In the rows, zero is written as 128.
Rotation paths and how fast each direction turns (degrees per step)
Each turn is a multiple of 5 degrees from 10 to 175, or 0.
Each row of a path follows its step; steps can be skipped.
Rotation 1:
step 0: [139 133 117 135 137 130 128 120 128 120 134 125 106 125 131 132 128 125
 133 119 130 139 118 135 120 138 132 143 127 132 118 133 133 126 127 138
 125 139 129 110 129 138 140 137 130 121]
step 4: [130 138 120 120 131 125 135 119 136 141 144 126 125 123 138 142 132 130
 136 135 136 132 118 118 127 135 130 142 133 125 135 133 121 115 137 126
 111 117 134 119 128 122 123 139 129 131]
step 11: [130 132 134 146 127 131 125 133 118 141 145 140 133 124 123 131 137 128
 138 122 128 119 114 115 138 147 125 133 125 132 123 133 130 131 131 141
 128 127 135 118 131 126 141 131 134 126]
step 14: [114 130 128 145 128 128 128 110 141 126 133 129 131 125 126 134 136 134
 136 128 132 133 125 133 136 145 115 138 117 128 123 133 133 128 135 135
 124 120 133 123 107 139 129 134 122 130]
step 15: [122 135 122 141 140 132 135 137 121 127 138 138 117 134 123 135 151 124
 136 135 124 131 128 122 122 127 132 139 127 137 123 127 127 114 110 131
 115 128 126 125 126 132 126 131 114 131]
step 16: [116 129 132 118 121 140 137 127 133 132 136 121 115 126 125 133 130 135
 130 124 124 128 137 138 128 142 136 137 130 133 121 143 143 117 117 126
 120 126 135 113 131 123 130 129 143 121]
step 17: [131 132 128 144 115 131 126 126 116 128 134 125 118 111 128 127 134 132
 136 128 142 143 118 135 121 141 124 143 119 127 144 136 122 134 121 123
 120 121 125 126 129 133 136 135 132 126]
step 18: [137 131 127 131 124 131 142 136 137 116 138 135 113 116 136 125 139 125
 137 122 129 136 124 114 136 138 127 130 123 121 118 122 126 119 122 131
 120 120 139 136 113 121 124 124 127 119]
Directions:
[127 128 129 127 128 129 126 125 128 130 132 127 121 128 126 132 128 130
 130 127 128 129 133 129 123 126 126 130 127 127 129 124 130 125 128 126
 126 126 131 133 127 130 132 126 127 126]	25
[132 132 124 135 125 125 129 127 127 123 129 127 127 127 126 127 127 129
 131 130 129 126 130 127 128 126 128 125 127 127 122 127 129 130 126 129
 124 132 125 130 128 127 131 126 125 128]	120
[131 125 124 124 125 127 125 128 127 121 130 128 125 126 133 130 128 128
 129 129 128 130 128 128 130 127 125 130 129 126 131 127 130 130 132 127
 129 127 126 126 126 124 127 133 125 127]	80
[125 125 127 128 128 126 126 128 129 124 130 127 127 126 125 131 126 125
 122 128 133 128 129 134 128 129 130 127 131 128 127 130 122 127 130 128
 125 132 131 126 129 128 130 129 130 128]	110
[133 129 128 124 132 126 131 129 128 125 131 130 128 127 130 125 129 127
 123 129 126 130 127 129 125 128 125 125 127 132 128 130 125 122 126 131
 125 125 127 131 129 128 127 129 123 126]	125
[128 131 129 127 125 126 131 131 126 125 128 127 127 126 130 127 129 126
 131 125 126 132 128 131 133 129 125 126 128 130 131 124 127 125 126 121
 127 130 127 128 129 131 128 126 134 128]	35
Rotation 2:
step 0: [121 124 114 142 136 124 137 111 135 132 132 134 139 110 140 125 124 119
 130 136 129 126 137 123 135 123 127 138 132 122 126 132 125 133 124 136
 125 133 132 124 128 111 141 123 141 133]
step 7: [138 113 124 123 134 130 140 124 114 129 120 137 138 129 118 145 124 117
 122 150 124 129 126 129 134 124 141 129 137 129 116 121 131 127 132 129
 126 137 126 129 123 126 119 119 132 115]
step 10: [117 123 119 126 140 123 130 111 123 122 132 127 130 129 142 138 127 118
 121 138 132 122 133 128 144 121 131 121 140 133 116 127 121 146 124 132
 132 137 139 127 122 128 131 111 130 135]
step 12: [123 126 111 125 133 133 141 129 139 135 125 128 122 123 148 132 131 116
 126 148 137 130 127 122 128 123 136 134 132 115 129 128 128 136 136 121
 124 133 131 138 136 138 119 120 132 141]
step 13: [144 118 131 130 132 138 125 117 120 140 131 122 129 125 137 143 125 105
 124 140 134 127 127 119 127 122 126 131 144 136 125 128 125 121 128 146
 137 130 136 127 124 123 124 125 134 121]
step 15: [140 121 116 122 125 128 130 128 133 133 131 125 123 115 141 134 115 118
 125 143 127 132 130 114 124 134 134 128 126 133 122 113 123 141 138 135
 124 145 125 136 119 117 129 139 129 127]
step 16: [119 124 136 119 132 126 140 117 129 120 119 121 124 128 141 138 128 115
 126 141 135 136 128 133 136 132 138 130 144 133 123 115 124 113 132 125
 126 135 130 118 118 132 133 118 142 132]
step 18: [132 122 136 126 135 124 141 124 135 131 124 120 117 121 136 139 123 127
 136 151 136 128 119 130 141 131 135 130 138 127 122 141 124 138 144 125
 124 141 125 130 142 121 133 127 131 132]
Directions:
[126 128 129 129 128 128 127 127 127 127 130 135 133 127 124 130 125 129
 126 128 127 122 128 132 132 126 126 126 129 128 130 130 126 127 131 129
 131 129 131 129 124 128 127 127 132 125]	110
[127 130 127 128 131 127 128 130 129 120 127 131 130 127 130 128 132 128
 128 126 128 126 129 129 128 127 131 131 130 126 127 120 127 128 126 128
 127 131 128 127 125 125 128 132 131 131]	70
[131 128 126 130 127 131 123 127 131 130 130 128 127 132 131 124 126 125
 124 126 132 126 127 127 125 123 126 132 129 130 132 126 126 128 128 125
 128 129 128 128 128 130 125 128 133 128]	35
[128 123 131 134 131 128 127 126 130 127 128 123 127 130 126 131 122 128
 129 124 127 125 129 124 129 129 129 127 133 127 127 129 128 130 128 132
 125 129 129 129 130 128 131 131 131 130]	140
[123 132 133 130 126 128 131 128 128 127 130 128 125 133 132 127 129 128
 129 129 128 127 128 127 132 126 129 128 129 124 126 129 126 128 130 120
 127 129 132 128 130 129 130 125 129 128]	175
Rotation 3:
step 1: [136 140 115 129 124 141 125 119 135 124 119 132 130 129 137 121 135 120
 118 108 128 132 144 128 109 131 134 124 132 116 128 123 132 138 125 131
 140 138 138 118 136 113 131 119 130 145]
step 2: [146 127 120 126 145 117 125 104 133 131 135 124 130 132 131 114 119 128
 129 130 117 118 114 123 122 113 131 121 137 110 128 133 135 132 128 130
 140 131 123 121 121 130 136 114 131 131]
step 3: [152 135 129 126 127 129 143 116 139 131 133 128 122 132 145 128 124 134
 126 136 123 138 143 129 129 133 122 126 141 123 142 109 136 128 128 133
 125 146 128 139 120 117 125 127 134 133]
step 10: [136 129 115 119 126 124 128 116 123 123 141 129 120 123 152 136 129 126
 118 127 126 117 125 119 138 119 133 125 140  99 132 124 118 127 127 122
 123 143 131 135 135 123 119 119 130 129]
step 15: [141 127 125 132 127 123 119 135 137 112 127 134 131 126 142 128 130 129
 136 133 131 125 136 118 133 131 129 125 136  96 136 127 137 117 127 142
 133 132 131 130 122 128 141 128 150 137]
step 16: [140 137 125 114 138 124 129 128 133 109 130 130 122 127 134 121 119 130
 120 116 138 123 136 130 121 130 133 126 151 113 122 113 105 133 124 125
 135 141 132 129 125 132 123 121 127 117]
step 17: [140 123 121 146 120 114 126 112 122 131 131 130 127 112 139 126 125 135
 120 138 126 130 135 127 127 134 132 122 126 107 124 122 133 135 127 117
 148 130 150 126 123 127 124 120 129 118]
step 18: [150 125 133 124 137 120 135 139 128 116 141 135 130 133 136 133 109 137
 122 133 126 119 140 117 143 133 132 118 143 120 124 138 135 125 130 130
 128 134 142 137 138 129 135 119 126 139]
Directions:
[126 122 130 131 123 128 127 126 127 124 124 131 127 125 130 127 131 129
 128 130 126 129 129 131 126 128 123 127 131 130 130 130 132 130 126 127
 128 130 129 126 124 125 131 130 130 127]	175
[131 125 127 128 125 124 130 128 130 130 126 123 125 127 127 127 133 131
 127 121 128 129 127 127 128 129 130 130 129 130 128 128 129 124 128 128
 126 133 130 131 130 126 124 130 127 128]	160
[129 125 128 127 130 129 124 128 126 125 123 133 130 131 124 124 128 127
 130 127 132 131 129 128 126 128 129 129 129 125 129 129 126 124 129 132
 130 127 127 129 133 125 129 130 126 130]	100
[128 129 126 131 125 125 124 130 124 128 130 128 135 127 126 124 126 125
 127 126 123 128 124 126 124 131 131 126 127 128 129 127 129 129 126 123
 127 128 129 129 127 125 127 128 126 130]	115
[127 128 124 125 127 130 130 131 127 127 128 125 132 127 130 128 128 124
 127 132 131 131 134 127 130 126 129 130 132 127 130 128 133 126 129 127
 122 129 128 131 126 128 128 126 126 131]	145
[129 125 126 126 129 131 129 124 124 128 129 127 128 130 130 128 127 132
 130 132 126 127 124 131 135 128 127 123 126 129 132 128 130 125 126 129
 128 129 131 127 129 126 125 127 126 130]	95
Rotation 4:
step 0: [141 143 113 134 120 137 138 130 111 133 124 116 112 114 125 136 123 137
 131 123 129 131 143 131 131 131 115 128 138 130 134 130 123 132 124 132
 118 124 122 133 125 128 116 139 119 137]
step 1: [123 132 131 119 115 132 129 132 142 135 124 122 133 121 128 118 140 131
 128 122 110 138 127 122 127 114 135 130 147 113 130 137 122 130 121 126
 119 120 131 128 132 149 119 120 119 126]
step 2: [133 129 126 140 138 127 142 139 142 126 109 126 118 131 112 137 128 113
 120 125 134 131 132 121 136 116 129 135 127 135 130 144 122 126 128 125
 130 133 114 125 120 134 115 131 123 140]
step 3: [121 133 118 140 126 136 130 133 122 131 129 132 122 111 128 126 123 122
 119 132 122 128 141 127 128 129 122 129 149 116 132 119 111 126 115 141
 123 142 130 141 121 132 117 138 120 119]
step 5: [129 132 134 135 128 133 139 111 135 116 117 123 118 119 112 137 135 121
 125 125 141 132 137 123 140 118 129 124 146 132 126 129 116 140 130 140
 118 134 127 118 126 119 128 131 127 140]
step 14: [123 142 133 142 126 128 126 125 130 122 126 132 130 130 126 129 124 116
 120 137 116 125 138 124 132 112 134 145 145 128 141 122 124 129 144 131
 128 135 118 148 129 129 115 117 130 124]
step 16: [117 146 135 135 120 144 137 116 119 114 128 120 128 132 118 141 138 130
 134 113 122 137 137 133 124 122 133 134 136 116 132 126 130 128 127 128
 119 121 134 126 126 122 117 131 112 132]
step 19: [109 136 136 132 127 137 123 133 132 122 120 127 134 128 132 134 137 111
 135 117 123 139 140 126 118 126 130 140 138 107 126 127 113 111 125 133
 125 128 132 133 129 140 127 123 122 122]
Directions:
[125 130 132 128 126 128 125 129 126 132 128 126 133 130 127 129 129 130
 125 129 125 127 123 126 126 129 131 128 131 123 129 123 126 125 128 126
 125 128 123 129 130 126 128 129 125 130]	140
[129 129 128 129 128 131 132 126 133 128 129 133 130 128 127 126 128 133
 126 126 124 126 129 126 124 127 130 128 128 129 126 130 126 128 127 134
 127 128 127 127 131 125 131 132 130 124]	175
[129 128 127 126 129 128 129 131 127 130 122 128 129 133 130 128 124 129
 129 126 128 129 129 126 130 126 130 125 122 130 123 129 129 126 124 128
 126 125 126 132 125 125 127 127 128 129]	160
[129 125 133 126 130 128 130 126 129 123 126 127 126 130 132 125 129 131
 129 130 129 126 129 125 128 130 132 125 128 127 132 130 128 129 129 127
 129 131 126 124 123 129 124 128 123 126]	95
[126 127 125 126 126 125 131 132 129 130 126 128 134 124 128 125 129 123
 130 127 131 123 130 130 127 128 131 129 127 128 129 130 132 125 130 130
 129 130 125 129 130 131 129 129 124 128]	65
[130 132 127 127 131 128 124 129 130 124 127 127 129 127 127 126 135 128
 133 128 131 129 127 125 129 124 126 124 128 122 124 129 128 128 129 128
 129 125 127 127 130 126 128 130 128 128]	100
[121 133 127 128 131 122 127 124 127 123 128 130 127 126 130 130 129 127
 127 125 127 125 125 127 127 129 130 131 129 131 127 129 129 130 126 130
 129 126 128 131 127 125 128 125 125 127]	10
